Each row is where one point has got to under a steady rotation. How many steps took it there?
The counts run from 0 to 690.
[125 192 155 171  83 136 116 129 144 112 118 131  69 124 102 124 121 169
 144  72 145 151 163 103  90 130  96 166 149 141 135 118 144 151 100 113
 148  97 140 120  98 133 163  89 147 128 127 132 111  74  86]  37
[119 162 146 138 111  81 140  92 118 116 172 128 127 117 109 102  89 107
 171 125 119 154 163 166  86 128 112 129  94 104  93 161 103 110 130 113
 124 127 120 157 101 149 124 131 149 114 151  73  87 124  86]  509
[186 145 106 127  92  64  93 154 153 148 128 161 119 153 127  97 102 112
 151  84 133 145 113 135 136 169 119  67 144  91 122 129 116 149 135  90
 131 139 167 124 136 135 159 142 140 110 175 131 162 102 156]  677
[123 151  73 139 135 140 137 136 120 104 138 155 155  72 107  84 133 127
 146 125  89 137 185 130  79  98 165 138 119 148  90 108 119 134 147  99
 119 112 126 110 106 150 148  94 141 153 115 110 100  64 110]  402
[118 167  97 106 130  90  80 191 129 157 102 153 138 136 152 115 105 130
 130 118 101 156 105 106 131 139 159 100 130 139 109 138 171 145 136  80
  97 130 145 108 143 135 150 121 173 143 165 107 119  81 173]  487
[131 147  99 136 145  99 146 100 127 102 160 142 146  91 108  83 121 107
 141 137  94 149 171 150  71 112 156 144 100 114  87 145  85 105 145 109
 116 135 117 140  89 156 149 119 150 137 135  82  80 105  72]  668
[123 166 166 141 104 120 105 148 135 135 139 124  80 132 128 148  89 133
 120  72 147 150  99  95 107 143 105 174 130 116 167 143 141 154 106 129
  97  95 135 151  62 150 146  97 156 140 145 100 126  85 103]  620
[ 91 125 173 146 111 101 130 110 123 137 146 130 130 137 110  99 104 145
 168 106 133 137 125 147 114 151  82 108  82 133  89 182 108 110 194  83
 147 110 150 143 129 167  96 130 108 105 101 110 133 150  92]  49
[138 151  80 135 131  73 147 110 128 113 168 159 149 106 116  97 102  66
 154 121 108 155 156 147  98 121 140 124 102  86 100 134  95 114 120 112
  94 152 118 141 103 159 145 136 162 140 154  68 107 101 108]  510
[ 77 160 100 155 145 139 126 155 102 114  98 148 125 102 132 105 129 141
 125 129  83 149 151  94  83 123 127 147 124 153  82 127 153 136 131  74
 106 114 126 129 103 154 155 102 161 127 120  91  82  78 113]  4
[142 148 108  89 112  85 121 121 116 138 145 142 178 113 107  95  84  92
 172 138 104 148 180 166 101 104 167 103  81 127  87 136 123 123 163  97
 102 122 126  96 141 139 127 132 150 152 143 103 117 100 146]  641
[139 194 164 157 103 123 108 149 109 150 111 119  70 116 146 119 108 162
 159  78 121 147 139 115 108 165 104 103 137 134 139 132 177 159  93  89
 126  86 130 162  94 133 159 126 157 100 150 133 110  89 126]  33
[157 136 132 133  89  84 118 139 164 134 162 148  94 153 116 142  83  95
 125  69 165 156  94 121 113 149  97 137 140  85 161 138  97 142 119 137
 111 135 154 136  87 157 145 123 143 139 159  90 161 101 102]  384
[163 162  93 116 141 114 102 171 152 124 101 156 122 113 121  68 146 157
 125 136  83 154 145 135 102 122 183 132 141 156 116 120 134 142 123  94
 144 137 128  89 122 122 187 121 169 144 151 146  80  73 118]  595
[142 149 114  84 143  82 108 168 115 158 152 125 155 130 134 119  76  79
 113 136 109 160 111 146 101 101 179 132  99 125 126 153 130 123 151 119
  76 126 116 115 107 150 129 116 171 167 155  85  95  91 149]  58
[192 138 158 118 119  89 113 168 153 182 107 146  95 158 121 103  74 113
 121 100 153 139  88 130 135 178  91  63 123 119 172 130 138 152 154 104
 125 128 151 129 113 141 158 139 111 112 145 136 158 116 145]  550
[ 92 182 162 163 147 138 153 138  98 137  81 125  98 110 101  94 107 155
 144 139 109 147 169 134  91 141  80 132  99 159  97 120 154 131 146  80
 123 106 127 144 116 155 168 126 118  95 100 117  81 126  93]  397
[164 148 183 123 145 125 136 120 117 138 144 116 114  98 100  64 116 167
 150 135 115 131 159 183  82 124 150 123  96 167 135 165 132 136 165  99
 153  88 110 136  90 123 142 128 131 135 114 165  77 125 107]  107
[171 134  76 143 121  99 157 118 143  99 161 162 143  74 118  83 122  95
 143  96 109 132 158 140  80 128 157 114 118 108 127 129  89 137 136 112
 129 120 140 140  73 164 151 107 147 146 134 103 123  87  96]  669
[157 128 114 138 111 138 109 175 160 142  89 171 111 127 118  79 141 165
 123  91 114 126 124  98 115 145 134 103 153 169 127 122 124 158 157  85
 159 123 167  85 127 138 171 102 121 137 116 189 141  79 127]  202
[149 121 100 125 158 148 131 165 118 125 126 150 133  86 148  88 126 135
 104 104  91 121 132 108  89 112 184 138 116 165 144 131 125 152 158 114
 121  89 126 121  70 153 158  84 154 174 119 134 110  68 119]  136
[122 134  98 122 150 147 124 187 112 157  86 156 146 125 118  97  89 115
  98 139 100 133 129 105 102 109 149 114 112 172 138 101 150 147 183  95
 102 103 132  88 111 161 155 100 119 160  99 136 126  84 132]  688
[192 148 139 130  86  99 144  96 139 111 191 134 125  92 115  97 115 112
 171  78 137 133 169 161  77 126 141 122 119 106 143 141  92 143 133 135
 136  98 139 139  78 144 127 111 143 150 132 123 132  98 106]  670
[130 176 131 109 136 104  81 181 141 166  84 147 118 161 106 101  98 138
 124 141 115 172 133 136 122 123 148 137 132 158 111 119 167 131 129  95
 106 146 141  73 153 120 181 123 144 135 152 136  95  89 140]  359
[ 93 186 170 134 103 146 107 140 110 131 127 106 101 126 105 147  93 156
 146 108 126 166 164 121  77 100 116 184 114 159 117 124 168 142 120 112
 109  88 127 119 104 136 136  90 158 147 120 111  96  79 115]  165
[112 154 138 172 107 133 122 169 143 151  81 151  84 145 119 127  99 133
 119  80 156 140 107  88 119 166  56 117 150 139 147 102 145 166 130  85
 135 109 162 129 106 164 162 118 105 112 116 136 161 102 117]  523
[146 166 173 118  98  90 103 117 163 147 145 123  91 173  89 135  74 113
 121 102 172 178 102 146 102 129  90 166 120 102 147 150 123 126 108 146
  99 138 144 114 112 141 144 122 139 137 160  92 112 117  99]  385
[ 69 157 158 163 128 146 129 142 114 134  95 135 101 144  83  98 125 176
 140 127 123 146 144 113  98 134  72 159  99 168  87 135 145 117 165  86
 151 119 142 120 125 156 143 102 107 105  92 124  92 128  71]  366
[176 148 180 104  89  81 120 119 148 169 140 135 114 163  75 106  59 108
 156 125 162 141 138 175 113 136 100  99 106 127 149 130 116 137 171 119
 131 124 142 102 138 141 129 143  95 130 128 137 147 129 136]  153
[ 99 153 128 153 118  99 128 122 147 110 115 163 132 155  85  84 130 146
 160 132 122 161 151 146 104 142  86 136 109 130  63 146 100  98 147  87
 148 156 151 108 157 151 138 119 113  97 115 114 107 132  80]  602
[104 122 142 123 139  97 107 149 128 138 107 165 149 152  92  63 140 159
 154 140 108 144 137 154 116 138 123 104  93 160  70 173 100 102 192  80
 160 133 153  89 162 140 124 126 111 116 112 134 108 139 107]  46
